In the rows, 128 means zero.
One turn or mirror swaps these rows in pairs. Which row does each one swap with?
K454: 122 170  97 146 128 127 133  94 130 118 140 123 116 140 132 141
K416: 146 138  99 147  87  89 130 144 135 130 120 122 128 100 162 118
K628: 146 142  92 144  88 104 139 145 144 128 101 124 115  97 160 134
K649: 125 144  90 116 116  97 127 126 128 150 143 154 107  82 118 129
K295: 106 135 119 151 119 135 126 157 110 137 120 101 144  89 133 123
K118: 160 148 108 124 142 104 121 121 150 110 126 134 103 125 106 142
K330: 128 131 100 131 143 104 134 122 111 150 137 143 116  73 111 127
K530: 119 100 126 133  93 126 137 143 110 100 134 122 114 118 130 120
K380: 140 139  96 141 119  99 124 124 124 152 133 128  96  66 110 138
K924: 121 121  96 149 132 143 148 143 134  88 123 127 128 117 124 126
K926: 122 144 122 124  99 114  95 127  99 136 142 138  92  93 148 148
K644: 125 174  96 131 131 134 120 109 123 116 147 123 117 143 121 145
K53: 117 147 101 130  90 119  91 124 106 132 145 134 101  87 139 150
K797: 146 125 103 130 129 110 145 118 121 154 158 144 105  86 116 136
K395: 136 102 108 118 107 145 140 134 126 102 123 122 119 124 139 106
K343: 119 145  96 117  93 117  92 124 116 128 148 139 100  85 143 143
K233: 134 130  91 121 125  97 133 127 138 151 143 153 109  84 115 124
K277: 173 150 124 153 129 128 140 146 105 129 133 111 109 130 135 113
K84: 125 140 107 127  93 105  92 119 114 121 140 130  99  88 158 151
K905: 144 139 101 145 101 100 129 146 147 129 106 124 125 102 171 122
K911: 154 119 115 140 141 105 104 111 144 101 124 137 116 117 110 145
K587: 155 136 115 159 146 111 104 126 136 114 123 132 103 114 101 149
K623: 169 137 122 152 131 139 144 145 111 140 135 105 100 123 143 118
K120: 168 139 118 147 138 146 143 143 105 140 136 119 104 126 141 113
K629: 172 144 120 138 124 137 144 145 114 146 124 104  98 129 132 127
K247: 132 117 119 126 108 151 130 144 138  95 135 120 133 125 136 112
K624: 118 152  98 135  85 109  95 116 105 135 135 123 108  88 146 146
K948: 129 173  96 139 140 135 113 108 122 120 145 113 113 135 118 147
K165: 154 143 112 155 138 117 105 115 132 112 129 125 100 124  97 155
K743: 132 123 118 134 113 140 140 129 133 111 130  86 124 133 116 107
K851: 140 130  95 152 100  97 121 143 144 129 110 124 131 101 171 131
K648: 119 111 128 127 113 131 106 147 119 155 115 114 137  96 124 120
K64: 136 172 102 124 129 133 126 112 112 111 146 123 110 146 128 140
K252: 117 121 108 155 115 152 149 115 121  92 127 128 129 112 137 130
K381: 106 137 119 130 106 116 127 162 111 116 105 113 121  83 138 111
K266: 110 122 141 117 119 126 113 140 106 146 117 119 142 109 141 136
K821: 153 145 119 151 140 100 106 120 145 113 111 146 120 107 120 154
K427: 111 129 112 148 128 126 125 147 105 135  94  95 138  99 134 127
K340: 104 144 127 148 119 123 136 133 112 131 100 114 146 119 120 110
K328: 133 175 103 135 143 133 132  99 117 127 144 116 113 132 131 136

K64 pairs with -> K624
K924 pairs with -> K648
K587 pairs with -> K233
K948 pairs with -> K343

One turn or mirror swaps these rows in pairs. Which row does each one swap with?
K149: 117 136 121 127 148 140 166 139 127 137 117 122 142 122 133  96 126 101 134 146 146 131 117 162 107 143 131 112 151 102
K665: 171 136 124 144 111 106 125 128 120 105 142 110 121 141 124 149 122 137 134 141  92 109 119 124 179 141 144 137 146 140
K997: 131 107 121 125 122 119 152 110 115 140 131 135 140 155 104 131 151 116 137 111 142 142 120 110 118 142 114 125  80 147
K50: 162  93 123 127 131 111 153 116 127 111 136 123 142 161 119 158 139 137 137 125 132 109 140 142 171 145 126 153 126 144
K461: 159 155 137 144 109 107 113 134 116 114 131 113 118 133 128 126 113 127 130 156  91 124 109 130 165 136 138 124 147 136
K310: 120 125 120 126 162 140 182 146 140 127 118 119 130 126 132 104 133 101 127 127 147 120 127 156 118 141 133 120 158  96
K135: 116 130 126 132 149 132 168 146 129 129 110 120 130 128 128 101 125 103 135 140 143 139 131 163 114 131 126 113 157  99
K113: 170 128 110 150 143 112 163 124 158 123 134 110 135 137  93 130 140 117  99 109 130 106 139 139 112 162 132 123 115 138
K498: 166 114 132 132 132 107 143 120 126  98 143 117 131 154 123 152 141 137 142 133 119 100 139 137 183 141 140 157 144 137
K24: 132 153 114 128 135 144 152 126 108 115 120 117  93 114 134 133 149 128 144 118 101 123  90 126 131 171 148  98 116 130
K953: 162 135 107 145 136 108 166 125 154 126 131 108 142 135  96 130 131 119 101 101 123 106 134 143 109 165 136 113 117 137
K942: 127 144 125 135 142 116 157 136 129 135 107 122 138 120 129  98 104 109 128 150 130 142 120 166 113 145 131 103 152 116
K383: 132 122 128 122 145 143 190 142 133  97 140 113 122 129 135 132 165  98 131 128 142  86 122 150 122 133 131 138 151 105
K297: 129 149 137 124 132 148 141 130 100 102 126 130  99 122 133 130 146 123 161 140 100 127  90 111 150 165 142 109 133 130
K661: 117 137 137 122 104 133 129 129 103 118 126 129 152 137 145 124 130 104 133 143  90 121 112 107 164 140  97 123 127 132
K534: 144 134 121 133 121 133 165 134 134  97 169 118 108 131 139 150 163 107 127 120 105  74 109 118 150 120 129 136 121 122
K697: 151 148 116 137 105 124 142 132 125  97 163 117 110 134 133 147 161 111 119 111 103  93 103 102 153 129 133 139 109 132
K974: 144  91 131 126 134 120 157 117 113 123 131 137 155 175 104 148 141 118 136 120 145 116 148 133 143 147 129 146 106 146
K793: 120 127 116 128 112 108 130 147 105 155 121 118 146 147 143 142 128 128 146 134 128 140 118 140 161 107 149 121 105 114
K977: 138  89 130 124 125 122 162 120 120 128 122 137 157 166 110 148 153 121 139 112 143 133 144 132 145 141 116 145 100 143
K400: 168 126 122 141 130 114 160 113 153 102 137 123 138 141  88 128 132 104  98 126 121  95 148 136 119 154 115 137 136 142
K835: 160 139  92 142 138 122 157 125 142 132 126 108 122 131 100 134 143 125 119  89 124 115 125 127 118 171 140 103 105 132
K500: 129 126 125 131 125  95 147 148 117 144 130 117 132 144 127 139 142 126 143 137 145 146 119 155 141  88 152 133 125 105
K792: 129 154 130 116 126 150 154 129  95 105 130 136  98 123 131 126 145 117 156 135 109 132  89 110 150 163 142 109 136 131
K861: 114 126 124 127 158 133 177 143 136 126 113 117 134 134 129 105 132  92 128 135 154 128 134 163 116 141 131 115 153 103
K344: 150 141  97 140 143 120 151 140 137 135 121 105 117 128 107 136 142 132 124  93 120 120 116 136 115 175 145  90 107 130
K598: 152  82 129 120 129 117 152 119 120 113 138 131 159 168 104 149 145 131 139 113 129 115 137 133 163 136 123 147 122 139
K502: 131  95 128 123 132 121 166 107 118 130 130 136 152 167 104 140 145 115 144 115 146 134 138 131 125 145 113 136  99 155
K663: 147 140  87 138 141 130 158 134 140 136 119 111 113 125 108 146 145 124 121  98 114 117 116 127 124 169 141  95 101 135
K808: 124 136 122 128 106 101 136 151 117 155 126 111 142 144 139 141 131 125 136 130 131 144 108 155 150 103 152 117 113 115
K611: 157 141  92 145 140 118 152 137 138 139 128 108 117 125 109 140 136 129 123  95 120 112 119 131 125 175 145  96 102 132
K570: 131 125 153 121 131 136 153 116 105  77 142 147 105 130 135 125 142 114 158 161 136 135 109 126 146 142 124 133 153 133
K389: 131 118 141 120 111 134 139 115 120  98 135 134 150 142 132 113 129  97 121 153 107 102 122 118 159 139  87 142 145 134
K847: 122 120 126 129 155 143 174 152 133 123 113 123 132 130 133 113 133 103 138 147 156 128 123 165 122 140 131 121 152  98
K401: 122 133 120 129 152 124 165 144 128 133 106 126 138 126 136  96 126  99 128 150 140 139 119 170 117 142 136 112 148 104
K698: 116 129 123 133 108 119 129 136  95 146 124 120 152 150 144 132 122 112 144 136 101 136 104 127 171 111 134 116 120 121
K296: 154 147 122 133 102 123 152 126 128  94 161 113 116 142 128 146 161 107 119 116 116  86 112  98 153 124 127 139 112 136
K93: 149 158 131 147 117 103 115 133 123 127 121 127 125 119 125 109 101 116 123 158 105 138 112 133 145 139 134 110 153 127
K320: 141 119 130 121 134 134 174 139 136  89 157 113 116 132 138 141 169  97 128 124 127  70 122 133 148 128 131 138 140 113
K738: 144 160 130 135 117 110 121 134 119 125 118 122 123 116 125 102  96 111 125 161 112 135 111 147 133 142 133 107 148 121
K528: 149 146 109 130 107 126 149 140 135 101 169 112 115 132 130 152 162 117 122 120 103  81 103 105 147 130 133 129 115 130
K463: 125 133 121 132 105 104 143 151 116 153 122 117 145 141 139 141 129 124 140 133 137 146 116 153 150 100 158 121 117 108
K260: 127 150 123 133 140 120 143 142 126 141 108 126 132 112 125  97 110 108 130 157 129 146 116 156 117 143 128 101 150 114
K535: 147 140  98 139 150 131 159 143 136 137 121 111 112 123 112 136 137 132 128  93 115 120 113 124 116 176 143  94 113 125
K687: 161 139 104 146 142 114 159 126 154 121 125 108 127 135  94 125 135 118 109  92 127 103 139 144 110 163 134 119 112 138
K507: 132 133 153 116 123 131 143 128 102  84 132 143 103 132 135 118 138 125 164 160 122 134 109 131 147 130 122 136 153 131
K405: 134 103 127 116 126 121 156 113 120 131 128 141 149 163  99 135 146 120 140 111 150 135 137 129 119 149 121 133  88 150
K355: 125 153 126 133 138 119 152 146 123 133 102 122 131 121 127  96 108 100 137 136 136 140 120 164 114 145 127 105 153 109
K158: 127 138 140 121 134 154 151 126 101  94 129 136 103 116 143 128 140 115 163 150 107 130  98 117 151 160 129 121 141 136
K66: 147 147 117 135 106 120 143 132 129  91 167 111 115 128 133 153 161 113 118 122 106  91 107 106 145 121 134 124 113 132
K579: 167 117 128 139 126 108 148 115 153  99 145 127 143 140  99 121 126 106 102 131 122  99 150 125 128 150 107 140 139 146
K140: 110 126 128 128 156 139 175 148 136 125 111 122 136 127 126 104 131 100 131 143 144 131 133 163 120 142 125 121 154 101
K638: 131 132 133 130 123  99 142 146 122 146 137 120 138 144 131 141 134 124 140 137 151 138 123 166 143  92 155 128 122 110
K994: 131 116 133 122 121 124 153 109 119 135 130 137 145 152 101 139 145 112 137 109 134 145 130 117 118 146 114 122  81 154
K616: 142 119 129 125 134 138 177 148 135  90 163 113 111 140 137 134 165 112 126 120 120  75 126 135 140 128 134 140 136 113
K134: 131 125 151 120 131 143 163 123 107  91 138 143 101 132 137 118 140 114 160 160 126 138 108 130 151 146 123 138 156 129
K734: 156 116 132 131 124 122 158 114 137  91 143 134 148 144 104 122 138 101 114 141 118  89 143 128 137 152  97 154 139 150
K386: 151 161 130 144 106 107 118 137 115 121 127 118 118 118 134 120 109 126 128 155  95 128 104 136 165 138 142 120 143 128
K358: 118 132 126 118 105 106 128 149 106 155 115 124 143 142 140 137 125 118 129 134 110 143 111 142 162 110 142 110 115 117
K988: 125 134 123 132 113  97 145 153 117 154 121 118 139 148 135 139 133 119 138 132 136 143 120 154 142  95 155 121 115 111
K35: 132  96 121 121 123 124 164 109 122 131 128 142 150 162 104 139 146 122 140 115 140 135 141 127 124 148 118 132  88 149
K565: 152 120 139 125 119 121 150 111 132  95 141 132 147 150 111 119 134  96 115 143 117  91 140 119 146 143  93 147 146 150
K481: 107 138 127 126 104 131 129 140 102 139 116 120 157 138 144 135 123 112 132 147  98 134 108 123 167 127 115 124 121 125
K887: 164 132  99 147 142 118 167 126 149 136 125 104 119 127 102 143 147 126 114  95 114 117 124 140 111 166 147 105 112 137
K732: 131 125 145 117 131 132 151 130 100  83 139 146 107 131 137 120 144 113 167 157 126 130 112 132 147 133 122 147 158 127
K991: 162 131  92 141 145 115 162 134 146 130 122 108 133 131  98 136 145 122 113  98 116 114 129 134 109 172 144 109 105 137
K822: 149 133 122 129 125 135 161 140 140  90 160 114 119 129 138 151 170 111 119 121 113  72 111 127 156 129 132 140 136 121
K207: 130 137 147 115 131 152 153 128 103  90 139 139 104 119 129 128 143 120 166 147 118 132  93 119 151 150 135 133 146 128

K738 pairs with -> K400
K579 pairs with -> K93
K498 pairs with -> K661
K463 pairs with -> K35
K994 pairs with -> K638
K732 pairs with -> K697
K687 pairs with -> K355
K734 pairs with -> K386
K50 pairs with -> K481
K847 pairs with -> K663
K158 pairs with -> K822

